In the data rows, 128 means zero.
Some points, each followed by its number:
141/91/99/185/127/189/81/111/93/119/132/153/164/117/117/144/209/153/174/184/137/152/156/126 0
159/125/113/186/171/86/155/166/114/94/123/137/92/121/125/135/165/117/117/77/139/132/104/92 1
133/156/158/165/164/175/165/107/115/136/121/164/103/141/126/121/88/124/127/219/128/154/98/139 2
169/134/152/169/184/152/134/52/103/100/145/127/87/132/136/175/182/158/146/164/139/208/45/167 3
142/78/117/182/110/122/84/122/133/159/126/116/155/129/120/127/139/144/109/76/129/134/135/124 4
142/133/168/28/62/135/208/92/133/77/127/135/125/121/122/150/73/138/126/137/132/181/82/146 5
115/127/153/161/143/95/147/152/114/168/123/126/108/126/128/131/129/108/143/172/130/117/140/118 6
153/73/115/117/186/143/107/120/141/118/144/94/148/152/126/149/138/117/121/36/115/102/145/129 7
117/148/183/70/111/135/121/97/126/172/125/168/133/121/122/119/52/130/125/120/136/136/144/141 8
151/83/124/113/108/2/7/226/201/74/100/131/136/154/134/126/186/135/128/0/124/110/86/96 9
123/118/122/172/108/124/145/117/145/153/124/120/130/118/125/114/116/131/120/122/128/137/128/113 10
114/120/92/160/111/134/147/131/111/137/118/134/138/118/123/122/137/132/141/152/128/152/126/120 11
112/115/105/17/212/177/172/124/106/67/149/74/106/141/145/146/218/119/124/207/103/137/149/165 12
106/216/208/105/59/52/120/37/145/143/134/133/163/161/129/85/0/144/113/0/125/51/169/159 13
118/119/116/146/122/138/149/129/123/133/124/116/129/122/133/120/139/129/120/133/129/140/122/123 14
102/113/104/91/150/101/169/184/146/97/126/122/133/160/125/112/112/108/112/98/109/108/141/132 15
107/96/89/73/152/141/142/128/114/111/137/79/138/123/135/128/185/128/117/130/122/141/141/129 16
136/165/168/102/181/218/143/95/104/149/130/180/100/141/133/148/72/119/139/202/121/139/112/143 17
120/121/109/89/112/140/114/115/125/133/128/113/141/127/133/119/138/130/135/122/130/138/124/137 18
143/82/132/175/91/104/93/142/165/163/108/127/158/126/128/130/140/148/107/51/132/137/114/123 19
118/109/124/159/124/127/147/144/134/147/122/126/130/120/130/111/133/124/113/135/126/130/128/116 20
116/177/113/181/120/139/165/158/47/151/128/153/104/115/139/96/87/109/159/141/129/112/151/135 21
130/125/113/188/161/180/80/112/133/146/130/122/123/131/110/139/60/137/129/172/125/155/126/106 22
112/100/87/76/150/141/143/121/115/112/129/76/139/119/139/123/189/122/117/129/123/140/143/139 23
120/181/169/112/140/126/52/86/122/85/128/187/109/139/131/135/159/152/182/255/106/103/121/146 24
139/107/110/183/157/113/123/127/138/118/122/151/122/114/120/129/162/132/127/83/142/152/115/97 25
119/133/110/162/136/140/107/119/123/141/124/116/122/122/124/119/94/129/134/139/129/148/122/114 26
102/116/165/159/183/89/179/185/125/165/125/115/102/125/118/134/166/107/118/201/120/113/155/124 27
125/132/112/80/89/134/136/111/132/147/112/151/139/120/120/121/129/131/127/141/136/151/103/121 28
83/57/34/0/196/103/118/204/241/34/196/63/165/212/101/121/0/35/77/0/92/0/226/130 29
129/122/127/138/108/130/166/138/137/138/110/135/135/111/124/123/108/125/123/127/132/142/120/110 30
146/121/111/112/154/138/140/116/109/104/156/84/152/138/138/156/197/141/103/116/121/115/150/151 31
112/109/118/162/112/120/150/126/154/146/122/130/131/106/119/110/118/130/117/105/120/142/127/117 32
122/115/137/175/135/115/166/153/137/172/117/120/133/113/129/118/126/125/97/102/122/141/127/114 33
130/142/134/128/129/125/169/123/119/93/141/108/108/126/133/132/145/129/127/116/116/150/106/144 34
107/102/92/92/142/117/120/143/139/99/128/89/135/126/131/120/200/124/117/154/119/134/125/134 35
111/122/112/0/240/186/184/123/98/49/155/69/95/145/148/150/231/116/128/230/95/132/150/174 36
117/108/127/167/124/125/151/139/137/165/121/123/130/115/130/123/129/127/107/114/121/140/132/116 37
111/110/107/105/153/138/133/120/110/108/134/103/118/126/130/130/161/126/123/158/132/147/135/143 38
113/91/80/77/155/139/141/128/113/107/136/78/135/122/142/128/185/124/116/125/124/135/133/134 39
128/104/90/143/78/174/106/106/105/140/124/138/133/131/124/125/117/142/149/153/122/148/123/114 40
121/117/128/164/127/130/147/143/131/148/118/129/133/125/124/114/136/118/120/130/120/136/133/117 41
117/106/189/197/169/116/213/165/162/181/105/112/125/111/123/125/121/107/112/153/129/118/145/128 42
179/206/103/181/19/127/91/167/68/140/126/109/68/128/117/129/38/107/176/151/125/89/73/127 43
168/152/255/255/132/115/0/107/209/255/159/189/138/131/114/166/81/145/164/29/142/76/204/172 44
115/125/117/175/145/128/128/149/117/179/148/127/113/115/112/146/104/107/121/184/150/127/167/120 45
107/105/108/208/110/135/154/172/114/113/124/110/144/113/115/127/143/122/134/128/126/141/167/112 46
130/90/116/9/123/127/187/130/145/91/128/111/154/122/125/134/175/126/110/83/137/153/114/122 47
119/106/122/72/92/135/159/114/138/151/117/147/130/114/122/129/80/119/118/132/130/140/109/118 48
174/134/140/184/125/185/103/10/100/120/155/103/167/132/135/164/190/181/170/164/132/80/164/130 49
116/115/124/126/145/115/167/166/136/141/129/114/120/141/136/126/141/105/113/145/127/110/147/114 50
105/122/90/160/110/136/151/140/108/124/121/133/140/115/129/121/138/133/141/168/130/151/133/118 51
99/102/96/0/255/175/190/115/94/21/161/38/93/142/144/150/251/113/123/235/90/120/160/185 52
120/107/99/99/169/144/151/145/118/164/142/108/118/121/136/148/141/111/111/141/130/120/143/129 53
109/99/96/61/136/139/153/122/118/101/136/79/141/121/130/138/174/129/112/124/128/145/131/139 54
126/143/111/129/117/144/160/97/118/83/139/113/128/139/132/130/109/137/117/144/129/163/114/155 55
117/138/116/164/153/150/106/108/118/143/127/110/123/122/125/119/84/135/129/137/124/143/123/121 56
128/188/255/143/112/96/153/141/104/226/145/137/104/143/130/131/56/130/167/99/146/93/172/146 57
140/59/74/35/182/181/132/106/102/129/141/57/147/113/152/180/243/145/103/102/127/134/140/146 58
118/108/121/163/106/115/152/133/154/149/127/126/129/110/131/114/122/126/118/107/123/139/128/114 59
124/138/105/156/102/119/107/117/118/158/127/103/124/128/125/120/101/133/123/112/128/148/113/126 60
133/84/114/0/123/126/201/127/148/75/129/107/160/121/124/140/185/126/109/68/141/158/110/123 61
128/146/133/165/154/62/173/196/93/155/121/117/85/126/108/111/154/101/145/211/104/107/148/124 62
134/108/155/113/182/62/152/242/220/82/124/122/120/159/136/124/255/111/105/69/131/130/137/95 63
184/105/130/0/116/119/155/114/85/64/100/198/131/131/109/136/148/119/156/120/160/138/54/103 64
126/153/168/46/224/185/185/82/123/15/153/96/52/157/136/150/146/122/149/255/99/173/115/200 65
146/93/125/112/114/38/42/197/182/77/107/126/130/147/133/134/174/136/126/0/122/126/89/109 66
133/114/122/182/130/97/100/146/138/144/105/116/126/128/125/114/108/131/105/66/132/137/113/110 67
124/118/119/127/119/134/143/125/133/151/124/133/136/124/123/118/130/123/117/134/126/143/115/117 68
114/129/85/119/147/140/91/139/152/109/134/99/145/132/132/127/172/138/123/169/124/135/136/117 69
118/113/119/168/111/117/154/133/151/147/119/119/125/105/127/115/123/130/115/117/123/143/130/105 70
112/122/101/96/154/152/124/102/115/89/140/91/131/127/135/134/173/138/133/167/119/139/125/144 71
146/165/177/161/106/155/106/119/90/174/127/139/103/135/132/118/64/124/143/125/131/99/140/144 72
148/123/125/76/237/149/166/150/118/63/139/91/86/144/140/146/238/119/129/175/115/127/117/149 73
132/107/109/255/100/135/71/189/162/164/116/125/161/125/120/147/186/131/118/146/138/149/142/115 74
112/96/84/76/158/143/149/127/124/109/136/70/139/124/135/130/192/124/107/125/129/136/143/142 75
107/99/89/30/172/168/197/153/142/97/144/57/137/128/148/134/198/118/101/128/115/125/156/138 76
122/186/217/0/52/123/195/0/86/168/149/182/170/140/134/103/22/138/124/111/146/93/164/161 77
126/184/175/169/130/94/96/142/107/155/130/156/109/135/122/94/96/104/146/127/126/95/150/144 78
92/154/226/108/182/57/42/180/123/153/111/177/106/146/130/88/177/114/179/245/109/64/166/162 79
184/84/164/237/211/135/63/142/106/81/112/151/94/138/126/144/161/144/153/0/146/134/94/81 80
137/184/189/133/116/124/144/133/104/182/135/149/113/127/143/110/74/108/132/80/130/90/156/144 81
122/112/120/164/114/109/148/127/157/147/118/124/128/113/120/118/120/127/114/105/126/141/135/116 82
92/69/54/0/178/108/124/190/219/59/180/77/157/192/108/119/0/54/86/0/101/2/204/126 83
123/126/139/160/109/106/148/124/158/128/123/147/115/128/119/121/82/127/119/108/120/143/104/113 84
130/130/147/157/123/134/132/129/130/160/130/135/122/126/133/108/101/120/126/124/131/118/133/127 85
138/162/146/144/144/143/144/109/129/101/137/166/113/152/133/123/112/134/126/184/122/136/108/129 86
110/115/86/157/115/142/149/135/115/132/123/120/140/114/131/128/148/133/133/156/131/152/132/122 87
108/107/88/110/145/131/112/142/132/102/130/94/139/124/127/120/193/126/129/161/120/138/134/130 88
125/104/113/206/164/147/95/116/138/138/120/147/116/119/124/113/115/121/102/90/132/140/121/108 89
104/190/142/0/59/16/255/182/186/60/165/83/184/202/144/108/90/98/41/102/124/0/215/139 90
149/98/127/239/216/151/49/128/133/126/108/132/131/125/113/132/150/133/108/87/138/154/148/100 91
119/113/116/159/124/132/147/144/141/146/123/126/132/125/129/113/132/121/114/135/125/131/130/110 92
111/94/142/63/129/102/135/127/136/125/131/111/149/131/124/123/111/114/122/71/119/121/151/140 93
122/117/119/87/103/151/132/103/133/144/108/152/145/118/117/131/95/127/119/148/133/158/112/119 94
171/174/255/226/255/27/0/127/140/161/79/150/71/147/125/105/65/150/164/0/148/142/104/105 95
119/123/116/140/111/134/141/130/125/145/120/130/135/122/131/114/131/127/122/139/132/138/117/116 96
115/123/80/116/138/135/93/155/157/100/123/99/147/132/138/128/172/128/128/169/120/146/130/122 97
119/107/120/164/110/113/152/130/153/149/124/124/133/111/120/113/115/126/113/107/127/145/126/109 98
144/65/110/112/178/114/105/146/157/112/144/94/160/164/120/134/124/103/116/9/112/81/164/115 99
126/138/123/64/88/136/124/100/131/154/118/164/147/125/120/120/107/128/138/139/138/144/97/125 100
136/184/187/202/118/143/131/105/119/152/125/208/90/131/117/148/62/138/155/193/137/180/62/142 101
118/83/87/132/118/148/134/120/130/131/135/88/141/123/131/135/177/134/106/130/134/155/147/133 102
126/161/120/177/164/111/53/148/150/149/110/127/120/129/129/132/110/135/129/171/126/127/110/117 103
114/73/105/83/175/145/164/127/135/117/139/47/136/116/137/149/209/122/109/114/113/131/157/144 104
121/110/109/137/120/140/144/127/126/128/129/111/129/133/135/133/152/129/114/158/133/156/131/134 105
Which three points above are nearest to each new point by angle? Their numbers follow each, nearest first.
121/101/101/192/108/128/98/156/135/154/124/120/147/120/130/139/172/131/124/142/132/147/145/120 74 46 87
143/180/97/255/255/239/0/75/138/102/173/118/136/129/87/157/87/139/174/255/124/130/184/114 22 56 103
144/53/75/46/212/186/129/107/102/140/147/46/140/116/159/184/255/146/101/95/119/122/147/146 58 104 75
123/150/152/94/134/112/141/116/125/158/127/157/123/117/120/109/88/122/131/99/138/126/129/125 8 81 77
115/135/124/153/131/143/152/132/122/151/127/139/114/122/126/122/106/126/123/154/127/140/126/121 2 45 21
135/150/156/156/162/173/169/108/116/134/124/155/106/144/130/125/100/126/124/217/127/154/99/143 2 86 17
132/151/158/175/118/158/132/56/103/156/137/137/137/134/133/126/85/140/146/138/130/111/160/132 72 49 85
118/164/222/39/95/93/109/140/151/180/118/173/140/132/123/113/87/131/129/62/129/129/136/146 8 13 81
112/174/90/44/76/66/79/105/185/52/144/116/184/168/145/114/154/139/140/119/120/45/132/124 90 83 29
131/102/119/215/148/143/80/129/151/145/119/144/127/122/123/120/129/126/106/96/133/140/125/110 89 91 4
157/164/154/236/93/59/204/244/64/150/123/116/41/138/109/148/129/74/160/255/115/60/148/119 62 6 27
125/157/151/155/160/148/164/130/118/124/131/133/99/142/132/125/118/125/127/213/134/155/109/140 2 86 17
115/195/84/175/144/112/0/228/255/111/106/193/125/134/128/147/169/141/132/185/114/114/79/101 103 97 74
135/182/23/152/76/156/215/124/31/12/143/123/75/132/134/147/135/118/160/227/125/160/72/164 55 51 34
139/94/104/225/92/143/64/185/149/148/115/128/160/135/124/143/182/135/118/154/138/153/145/118 74 0 4
102/111/156/153/181/92/177/181/123/160/127/108/106/126/118/140/176/110/118/201/121/118/160/127 27 62 6
122/189/125/143/82/139/207/21/140/68/148/135/131/140/137/136/96/150/112/185/140/152/92/157 55 86 5
116/110/172/187/160/119/202/159/153/177/110/115/122/112/124/125/118/109/113/150/131/121/143/125 42 33 27
134/180/38/159/109/155/174/125/64/36/140/123/86/132/130/141/124/126/152/223/124/158/80/151 55 51 86
154/140/128/186/148/152/103/55/101/105/143/118/140/131/127/134/157/153/161/148/131/103/145/118 49 0 3
154/114/127/150/42/95/124/30/142/77/151/130/179/159/128/166/94/159/139/25/127/36/148/139 13 99 49
146/86/132/181/82/104/84/148/176/164/106/130/155/125/126/130/147/150/105/41/135/139/111/128 19 4 67
123/113/99/220/80/131/72/155/173/124/130/124/178/135/115/150/132/130/126/99/130/108/166/125 74 4 19
115/123/108/148/138/123/147/154/121/181/133/138/110/117/123/135/86/107/115/151/139/127/134/119 45 6 85
167/119/148/194/117/169/111/31/118/125/148/109/157/135/134/159/157/168/160/150/132/88/149/125 49 0 3
120/160/98/65/77/83/85/91/176/62/146/114/182/162/141/123/138/143/142/103/121/49/138/123 90 83 29
146/48/77/66/206/183/118/103/100/151/142/50/141/113/157/189/255/152/100/88/121/126/143/145 58 104 75
131/97/108/238/92/129/80/181/150/162/119/133/156/116/116/147/179/134/122/145/136/146/150/115 74 46 4
118/101/101/137/119/135/144/132/136/136/131/95/142/123/136/136/166/130/108/127/127/151/139/134 102 105 104
115/89/113/83/87/124/121/134/120/131/125/114/149/131/123/137/98/128/105/79/125/123/136/124 93 83 48
118/136/99/91/68/138/127/149/145/141/115/159/156/119/114/126/146/124/132/158/136/155/100/120 28 100 94
122/158/79/255/142/148/30/173/165/137/115/153/137/124/101/146/172/128/114/150/137/128/144/115 74 103 91
114/180/248/23/84/83/101/142/160/193/119/186/141/135/120/109/69/130/129/51/128/126/143/156 8 13 81
155/162/176/115/180/204/80/0/54/52/178/76/172/145/134/174/248/180/236/255/117/7/241/149 49 24 71
127/162/239/0/92/136/109/76/121/188/124/199/142/125/124/117/4/131/132/108/144/137/150/157 8 77 100
114/83/116/81/68/118/117/139/123/141/121/123/155/134/120/139/76/126/102/57/125/115/141/118 93 83 48
122/104/127/107/92/133/157/116/131/157/121/142/132/115/120/136/86/120/114/112/127/132/121/117 48 94 30
118/136/119/123/137/137/159/114/117/150/149/125/121/124/118/142/102/115/116/197/148/125/157/129 45 2 17
116/100/137/165/112/72/116/162/153/138/115/136/126/134/117/118/92/119/116/92/107/122/126/123 67 84 82
135/193/246/117/113/163/24/66/92/221/137/137/103/131/134/109/0/127/178/92/140/95/156/174 72 8 57
131/137/103/111/132/141/170/120/109/79/146/95/111/125/136/139/164/132/122/125/120/156/96/144 34 55 54
131/115/111/207/169/137/88/125/135/149/118/156/119/115/122/125/115/121/109/94/135/139/128/102 89 91 25
129/101/113/153/156/144/106/117/132/121/120/139/124/120/126/118/132/124/110/87/134/143/114/112 89 25 91
124/120/141/180/105/132/144/128/129/148/128/137/125/124/120/123/116/138/118/125/123/152/120/120 10 37 70
151/94/123/255/255/169/72/136/138/114/116/142/127/125/120/135/162/129/122/63/151/146/137/93 91 80 89
132/122/132/0/72/141/215/94/127/62/139/115/136/118/123/155/111/136/124/133/133/173/88/148 5 47 61
118/130/135/127/122/111/171/163/142/136/124/110/123/142/138/118/152/113/104/177/123/119/146/123 50 27 62
114/219/83/198/150/115/0/242/255/112/99/210/121/129/124/154/172/147/137/211/114/121/71/97 103 74 97
160/190/149/255/96/152/134/103/77/137/121/183/68/127/114/123/19/128/139/187/129/173/69/139 101 2 43
149/181/179/210/150/140/106/87/116/146/125/152/100/129/122/138/66/154/156/176/131/166/90/133 101 2 22
125/129/125/124/135/124/78/119/130/95/122/136/105/131/130/141/187/136/143/205/119/147/101/139 24 69 97
138/137/110/121/122/112/145/143/129/73/136/108/114/133/135/137/166/135/125/92/119/147/83/137 34 1 61
135/189/213/193/104/188/150/0/78/175/158/153/146/160/135/126/23/162/173/141/134/72/194/157 72 77 57
153/95/134/253/236/139/45/141/141/104/120/149/125/122/123/137/158/138/127/80/140/146/143/89 91 80 89
126/121/106/145/46/121/144/75/122/117/130/114/162/155/131/121/43/140/91/81/130/87/140/119 13 77 60
145/68/68/242/144/209/54/127/90/118/131/141/171/109/114/154/255/157/183/199/138/161/167/118 0 74 87
110/125/121/142/90/103/156/149/117/155/130/131/117/117/129/123/97/123/123/143/139/135/140/114 30 70 96
114/99/84/139/127/135/122/132/137/129/133/97/143/120/133/136/166/134/115/139/123/150/133/134 102 88 105
123/86/83/137/118/133/135/126/128/125/132/85/143/123/138/137/170/125/107/122/126/156/135/135 102 105 75
122/173/254/19/99/144/142/79/120/210/146/194/127/134/115/127/0/127/146/124/145/94/152/170 8 77 57
163/201/172/120/83/99/126/117/76/168/138/152/82/127/121/87/46/104/154/77/117/94/149/146 81 72 57
184/164/255/255/131/109/0/94/231/255/161/209/142/135/113/174/73/154/179/1/146/62/214/188 44 95 57
134/104/145/159/86/99/97/127/160/160/115/130/157/130/127/123/111/146/114/40/132/124/123/129 19 4 67
86/123/85/0/73/0/243/156/220/8/177/64/206/222/116/94/37/84/58/0/97/0/243/147 90 83 29
122/85/81/131/112/139/138/122/130/125/134/89/146/119/133/132/173/133/107/122/136/154/142/127 102 75 105
115/90/85/128/121/139/139/129/122/135/138/89/141/123/140/145/172/124/117/131/131/159/140/141 102 105 75
136/133/160/143/156/84/158/195/189/90/127/141/114/154/133/127/197/122/113/107/131/140/125/109 63 1 9
143/141/119/205/85/128/158/97/108/148/131/126/125/137/125/128/104/135/131/150/130/119/132/117 10 85 21
110/122/200/135/136/91/138/130/148/164/123/134/121/121/123/105/96/114/135/100/111/124/166/135 57 81 85
107/128/120/123/101/64/109/138/147/102/123/144/139/138/128/107/161/125/129/158/123/75/130/126 79 9 90
137/93/120/185/77/112/95/155/163/160/108/129/152/123/127/131/144/144/109/72/135/143/118/127 19 4 67
145/158/160/104/90/132/161/100/149/86/115/167/111/127/118/147/62/146/120/166/136/186/60/142 5 101 86
127/128/151/90/116/156/116/80/115/172/126/160/134/117/120/124/66/133/147/141/128/135/133/138 8 77 94
116/128/53/73/80/159/183/131/82/87/134/109/131/117/131/137/154/117/134/170/132/141/110/138 54 71 38
135/143/94/183/123/127/158/136/102/140/125/153/101/116/123/128/111/114/137/141/127/127/118/108 21 11 51
143/179/162/144/116/100/151/138/96/169/136/143/94/127/122/92/86/116/140/80/125/100/147/133 81 57 78
190/102/145/255/118/160/140/34/121/144/136/117/155/131/135/165/156/173/131/132/145/94/135/122 49 0 4
129/167/245/161/107/106/134/151/114/211/138/136/117/139/128/133/84/131/157/110/144/105/167/140 57 81 72
107/95/86/10/186/174/209/154/152/88/151/35/136/127/155/137/213/119/95/110/107/120/166/143 76 75 104
179/140/255/255/127/122/0/93/209/255/155/190/140/128/113/174/85/150/174/31/141/88/196/171 44 95 57
123/121/127/127/125/134/164/132/131/109/133/102/117/116/131/143/156/132/113/92/118/161/112/135 34 61 104
138/173/96/255/255/214/0/83/132/114/159/121/132/127/94/147/81/138/154/234/127/137/168/115 22 56 103
126/117/113/163/104/101/110/141/133/152/104/109/133/128/126/106/89/128/96/85/130/133/111/119 67 60 19
91/149/86/167/117/139/177/226/132/112/104/159/133/129/132/145/163/112/137/196/142/143/111/118 51 87 11
122/133/108/78/80/128/136/127/137/149/115/156/145/118/116/116/131/126/127/140/131/155/91/119 28 100 94
121/114/87/176/119/141/105/140/153/137/133/110/147/122/127/143/170/128/109/134/130/150/136/130 74 102 87
147/161/174/147/206/222/122/89/99/154/136/165/95/145/134/147/87/126/152/193/116/134/116/144 17 2 86
132/107/112/255/105/137/58/197/173/157/110/129/169/121/117/150/192/128/119/145/135/153/150/123 74 46 4
170/103/129/142/195/215/122/50/100/142/138/99/112/112/141/183/173/157/134/124/125/169/90/163 3 58 49
139/76/90/98/176/165/131/118/108/159/142/76/140/112/146/167/214/140/96/105/122/134/144/142 58 104 75
148/184/203/159/152/147/90/96/88/192/137/169/95/134/133/100/12/120/149/102/134/84/155/154 72 81 78
135/145/107/171/135/82/139/154/86/129/122/124/69/124/115/99/155/93/153/186/115/102/133/118 62 6 27
181/198/100/202/60/46/139/203/87/130/99/101/70/118/132/85/93/87/132/115/123/68/60/113 43 21 78
150/142/135/202/122/130/85/114/165/147/105/153/143/125/130/134/147/157/112/130/149/129/107/125 74 91 103
129/82/102/168/139/115/123/170/120/103/118/136/138/123/128/136/180/128/122/83/147/158/138/105 25 1 80
129/110/123/210/175/134/85/125/132/149/115/153/110/112/129/126/113/122/118/89/141/146/123/101 89 91 25
140/141/164/139/87/126/170/119/116/140/123/162/111/116/119/144/76/133/130/145/129/159/95/128 101 5 84
122/89/79/130/112/143/138/122/129/131/132/89/141/127/137/140/179/129/113/125/132/151/139/133 102 105 75
128/176/224/0/125/139/96/49/107/189/132/197/135/127/142/91/0/122/139/111/152/109/137/168 8 77 100
143/86/136/180/87/102/91/147/169/163/107/128/151/126/128/131/144/144/103/51/130/130/108/124 19 4 67
159/102/124/208/190/114/43/128/109/93/142/102/112/117/117/117/167/123/146/7/142/135/134/95 80 91 25
178/158/165/170/112/153/181/0/90/89/161/136/108/132/146/166/139/163/145/179/155/172/62/172 3 55 86
97/118/178/159/201/78/189/197/122/169/125/113/94/126/114/141/175/103/122/222/119/109/164/127 27 62 6
190/118/138/231/192/63/192/201/59/79/117/120/55/143/99/132/202/98/180/130/121/81/118/82 1 62 27
145/127/253/118/118/97/70/118/167/213/111/174/141/128/136/113/136/150/143/20/128/120/145/144 44 95 57
134/178/219/135/108/148/58/91/102/203/131/132/106/127/134/110/7/125/163/97/137/101/147/157 72 81 57
109/148/96/166/132/155/159/167/109/118/128/138/113/126/139/135/129/115/133/199/125/146/137/130 51 87 11
128/152/148/106/167/128/46/127/122/50/128/170/74/141/135/168/203/151/166/255/95/167/57/173 24 65 3
165/237/223/184/76/130/60/101/77/194/133/158/76/147/123/123/0/124/186/116/131/76/123/154 72 78 81
103/154/81/0/97/60/234/91/166/16/168/101/181/187/142/97/89/99/96/1/128/0/170/129 90 83 29
136/65/105/101/173/119/103/142/147/109/140/89/153/158/122/131/129/105/118/44/112/92/162/120 99 7 29
132/95/109/242/91/131/79/185/152/161/119/133/157/115/113/148/182/135/121/145/136/145/151/115 74 46 4
139/161/255/255/172/97/0/165/188/223/127/180/169/127/116/125/182/153/179/14/128/121/220/158 44 95 91
142/120/144/159/153/149/113/79/112/103/138/109/116/121/127/133/148/148/139/174/122/164/119/154 3 49 65
85/135/233/13/171/59/113/174/159/141/134/101/127/137/132/93/141/116/126/90/104/97/190/184 93 79 90
116/115/111/142/126/138/143/133/122/136/124/111/131/122/134/115/143/126/118/135/129/136/129/121 14 87 20
167/207/147/245/88/151/145/111/57/140/122/196/54/135/123/131/33/118/157/228/126/159/57/137 101 2 86
117/91/82/130/118/137/135/128/133/135/134/87/143/123/139/136/174/134/112/125/130/151/139/135 102 75 23
106/141/79/102/74/175/117/202/154/93/123/148/168/128/115/156/205/117/146/227/141/153/135/134 97 69 88
146/62/84/82/192/177/124/109/102/155/142/60/147/112/152/176/244/149/91/95/117/135/145/149 58 104 31
169/113/127/86/109/126/135/104/106/121/115/164/135/116/126/135/150/125/131/122/150/142/86/110 64 28 100
119/89/80/131/121/140/141/127/125/131/134/88/144/118/140/138/179/126/113/127/130/156/149/136 102 75 23
115/91/75/127/118/138/137/135/131/117/133/88/147/124/140/140/192/132/107/135/135/149/138/129 102 75 88
127/125/148/12/77/133/182/100/135/98/129/123/145/125/126/135/112/133/115/122/139/157/103/145 5 47 61
136/115/127/164/118/148/130/107/131/139/136/120/141/126/134/130/145/133/134/137/128/115/137/121 49 0 74
124/149/127/152/97/82/138/174/129/142/121/124/110/129/135/133/172/122/138/145/135/116/98/120 62 6 27
142/133/130/209/126/126/65/156/180/164/91/172/132/120/126/134/149/149/102/114/148/146/91/122 74 19 89
155/175/149/72/63/143/194/102/70/123/114/192/100/118/122/145/67/122/144/170/133/146/52/134 5 100 48
126/170/91/158/203/149/41/123/172/114/133/123/131/135/122/123/112/153/128/203/122/135/121/111 103 22 69
152/97/140/107/177/70/109/211/179/79/127/130/117/153/146/112/240/110/116/123/130/118/143/92 63 9 35
136/155/120/145/117/160/154/70/105/81/143/115/120/132/134/136/108/145/120/174/134/180/104/163 55 3 86
134/156/194/57/122/158/102/80/102/170/127/183/119/132/127/119/42/130/145/174/138/123/123/157 8 77 17
126/124/147/147/119/167/100/91/110/170/125/150/119/130/124/112/82/136/149/132/126/121/149/137 72 85 8
154/208/200/179/84/126/81/107/94/183/130/149/88/137/124/120/24/124/171/113/130/90/124/144 72 78 81
136/190/167/196/118/131/102/79/118/126/133/150/105/134/115/130/44/149/153/193/133/168/96/134 101 2 86
130/141/120/196/130/130/93/178/182/154/98/162/132/125/128/135/167/135/109/139/145/140/101/122 74 103 91
139/199/195/243/119/144/134/114/119/148/122/222/77/135/116/157/59/139/156/214/138/195/43/141 101 2 86
94/192/205/229/137/106/19/197/191/174/135/175/163/135/110/109/161/124/182/59/121/129/231/153 44 78 95
153/117/138/222/190/85/57/126/124/102/118/147/76/110/127/117/130/124/152/9/151/146/93/104 80 95 25
133/182/121/181/119/149/127/125/60/142/132/149/113/123/141/100/108/123/170/145/123/98/146/138 21 72 78
123/165/92/147/175/124/52/146/182/111/131/122/131/135/132/124/118/146/142/215/117/139/101/108 103 69 97
119/113/113/116/144/139/150/130/118/140/131/126/126/116/129/133/127/123/115/114/138/144/129/120 53 76 54
113/134/153/142/134/98/149/137/124/159/127/121/119/129/131/127/129/114/135/151/130/115/146/124 6 27 62
92/123/80/165/92/89/145/211/108/121/127/133/128/119/124/128/110/116/119/115/136/112/140/117 46 15 20
118/158/148/113/113/115/161/114/134/130/136/106/135/139/131/119/128/126/121/114/126/97/162/141 90 13 77
151/176/178/152/110/115/144/155/100/175/122/141/101/123/142/95/88/109/123/78/118/84/143/134 81 57 78
126/180/116/154/91/136/197/46/129/83/143/140/122/134/134/135/98/142/119/176/137/145/96/146 55 86 2
112/146/133/60/132/89/214/169/150/113/151/106/130/162/137/117/133/99/105/148/125/84/176/123 90 50 15
126/132/109/110/97/127/132/122/115/144/116/142/128/124/127/120/133/127/132/150/136/138/101/121 28 100 96
137/149/108/120/126/140/177/118/108/70/146/101/105/127/136/142/159/135/125/126/119/161/84/146 34 55 3
122/172/223/0/87/108/171/18/106/163/139/176/159/138/132/101/50/134/127/96/141/100/167/154 77 8 13
135/65/80/91/181/170/124/124/107/145/134/71/141/114/150/174/241/145/106/101/125/129/139/138 58 104 75
162/135/131/144/119/206/100/20/80/111/157/115/170/135/136/178/157/166/187/175/124/76/163/134 49 0 24
127/118/110/124/136/152/123/76/116/141/138/109/153/124/131/132/174/145/123/140/125/119/160/129 49 31 58
110/156/163/61/120/124/138/97/130/176/129/160/135/117/118/102/66/126/136/109/136/127/136/139 8 77 100
123/101/108/108/108/141/140/101/124/129/132/109/143/127/127/130/139/137/110/131/138/152/134/137 102 54 18
142/101/126/222/193/142/70/127/138/131/112/129/131/121/115/128/143/131/110/92/134/152/145/102 91 89 80
134/251/112/182/209/110/0/190/225/109/96/114/109/146/133/116/109/160/168/218/109/118/60/118 103 24 69
126/142/127/160/123/68/165/179/75/133/103/120/83/128/114/101/121/98/130/214/115/93/127/132 62 6 27
134/101/119/176/174/112/121/127/146/121/122/149/130/119/123/130/158/134/126/90/135/158/120/97 25 91 80
171/212/157/255/92/164/130/95/55/135/121/200/51/133/111/127/0/127/146/211/132/182/50/146 101 2 86
130/148/122/150/118/86/135/159/88/123/113/121/101/130/124/113/150/114/140/209/116/85/131/130 62 6 27
151/118/121/255/250/165/10/144/153/107/114/132/127/130/120/137/173/133/145/100/143/133/131/99 91 80 89
119/86/79/127/114/142/136/123/130/129/129/96/141/121/136/139/174/130/109/124/128/152/147/136 102 75 23
113/88/84/0/47/135/113/155/111/112/117/162/168/135/127/144/32/112/115/64/135/106/110/128 48 93 100
130/98/111/223/98/130/94/176/149/158/121/132/151/117/117/141/172/133/119/142/134/142/147/115 74 46 41
140/189/182/164/124/114/147/152/101/180/134/139/106/127/150/104/94/105/127/64/125/83/160/140 81 57 78
117/151/164/78/70/114/156/91/145/152/128/152/153/132/134/118/103/134/123/117/138/120/143/136 77 8 13
123/87/82/132/112/144/134/126/124/133/130/91/140/121/134/145/179/126/114/127/132/152/137/134 102 105 75
127/140/128/194/85/134/116/131/112/124/123/171/116/130/126/132/102/145/143/184/135/164/95/125 101 2 11
